Rotation paths and how fast each direction turns (degrees each step)
Each turn is a multiple of 5 degrees from 10 to 175, or 0.
Each row of a path follows its step; steps can be skipped.
path 1
step 0: [ 12   5   7 -27  12 -17  -3  -6  51  -9 -19  -3  37   4  14  17  13 -42
   9  21   3  23 -19  18  22 -57 -29  11  25  56  10 -28  48   7  24   0
   6 -30  30 -15 -23   2   9  12  10   8  21 -24 -24  17   9 -17   5 -10
 -42  24  17 -25 -14  22   5  -9 -31 -16 -52   5]
step 1: [ 68  42 -41  -7  -2  -4   2 -12   7 -28   7  10  13  32  -3  -1 -10  21
 -18  51 -15  26 -33  -1 -34 -25  25  14  18  16   7  55 -11  -5  -8 -26
  13  12  22 -13  22  17  16  14 -12 -22 -14 -27 -20  39   3  10  50 -21
 -15  -1 -21 -18 -21   6 -15  18  20  20  -4   5]
step 3: [  9  29 -38  21   0  33 -38   0 -33  -3  -7 -39 -10  14  -6  38 -31 -13
 -15 -26  10  -2  -5   7 -46 -18   1  32   4  39   5  12 -26  31   2  16
  -7  36 -30  19  -9  20 -30 -46  -6  32   6 -32 -11  31 -16  -7  26  -1
  -6 -41   6   3  38   7  -9  26   9  22   5  36]
step 5: [ -5  45   9 -26 -24  14 -31 -23  16  -7   7  13 -14 -16 -16  14   1 -26
  -3 -33  -4 -28 -13 -17 -58   8  -4  15   8 -15  52 -27  34  17  38   7
 -27  17 -14  20 -62   6 -10  13 -18  -7   9 -17  -8  17   3  -9  -1  10
   6  35   3  24 -17  16 -16  27  69   8  17 -10]
step 7: [ 10 -10 -13 -36 -13  16 -17  -9 -17 -25 -18  18  20  10  42 -13   1   0
  -1  14 -13  17  -1 -10 -56  35 -27  28  14  23  10 -22  39  -6  18 -37
  -9  22   7 -28  15  -6  -1  33 -35  16  74  27  12  19  25  10   2 -14
  22   0 -25 -42   9 -15 -27  17  33 -17 -19   1]
step 8: [ 15 -14 -41  18  28  12  12  42 -12   2  27  12  17 -14  50   7 -11   8
  -9  36 -20   6   6  -4  18 -21 -22  -6 -30  54   0  17  25  22   6 -37
   5  -4  28  11 -43  12  -2  -4  16  25 -15 -13  10  26  52  18 -12   5
  12  26  46  -7 -25 -52 -23  13  -3   9 -13  18]
step 9: [ -4  35 -36 -24  20 -20  16   6   9  -1 -13 -19  16 -16 -11 -20 -43 -32
 -12  11 -23  29 -13 -34   1 -29 -25  -5  29  41 -10 -23 -27  25   9 -21
 -17   7   7 -31  43  -9 -23 -32  -8  -2  42  12 -11  18  20  30  54  26
  16   1  23  19  15  -8  -5  -4  26  33   0 -40]
step 10: [-13  19   7 -27  28  -2  37 -15 -21  39  30  31   4   7   1   1 -15   5
  10  -6  32  -7  10  -1   1 -20 -20   6  23  -2  33  45   9 -16 -22   1
 -35   9  30 -10 -23  -4 -19 -42 -11  21 -24 -35  26  34  35   3  52  18
 -61 -19  17  16  -7 -23   8  -6   5  12 -41  17]
step 12: [ 20   1  25  20 -26   2  11  12  -4  12  -4 -36  19  38  22  24 -26 -47
 -20 -36  16  14 -22   5 -14 -20 -17  14  19  18   0  23  36 -19  15 -14
  -4  -9   5  22 -21  15  27  14  -4  27  25 -28 -14   8  -4  -4 -18  -5
 -84   0 -12  16 -47  40   2 -24   5   0 -33  19]
step 14: [ 14   5  -3  38 -15  17   1  11  -3  20  50  -2  47   5   9   0 -32  -2
  -7   2   5  21 -23  15  -3  12 -34  -7  -9   1 -16  11  45  10  15 -65
 -42  60  14  15   2  51  -5  10  -1 -28   8 -19  26 -15 -14 -16  -4   3
  31 -19 -18  41 -19   0  19  16  31   0  20  16]
[ -4   1  -3   7  -5   3  -2   0   5   5  -7  -6   2  11  -3   5   7   1
  -3   1   4   6  -6  -7   1  -7  -6   0 -10  -2  -7  -4   1  -6  -3  -2
  -8  -3  -1   0  -4  -8  -3 -14   0   2   6 -10   2   1  -4  -9  -4   2
  13  11  13   2  -9   3  -7  -7   1   1  11   0] -> 120
[  3  -3   5   3   2 -14  -2   1   6  -7  -4  -1  -9   4  -1   5  -6   9
   2  -6   6  -6   3  -1  -4   1  -5   4  -9   1  10   6  10  -3   0  -3
  12  14  -7  -1   9   4  -4  -2   0   1   0 -12   4  -1  10  -5  -7  -4
  -5  -1   8   0   0   1   1   4   2  14  -5  -7] -> 155
[ -7   4 -12   5   1   0  -2 -13  -8   3   1   2  -5  -3   6   0   1  -6
  -3  -1  -6   4   1   2  -1  -2   3   4  -7  -8  -8   0  -6   1   3   9
   2   4   6  -4   5   9   4   9   2  -6   4  -8   7   0  12 -12 -11  11
   0   7  -1   5   6   6   0  -3   6  -8  -9   0] -> 40
[ -7  -5  -2  -8  -2  -4  -7   1   0   3  -2  -1 -10   4  -1   2  -2   1
  -4  14   0  -4  -2  -6  -3  -3  -5 -14  16   3   2  -1   5  -2   2  -3
   4   0   8  -4  -5   3  -2   6  -1  -4   5   7  10   8   2  -5 -15  -1
   9  -1   3   2   1 -13   4   8  -7  -3   4  -4] -> 40
[  3  -2   3  -8   6   0   5   0 -14  -3  -9   2  -7  -3  -1   3  -6   4
  10   5   6   9  -2   3  -4 -14  -1   6   6   3 -13  -5   1   4  -7   7
   5   0   0   0   0   2  -2  -9  -1  -4  11  -2  -4  -4  -9  11  -9   0
  -4  -6   2   2  -8  11   1   4   1  -2  -5  -4] -> 120
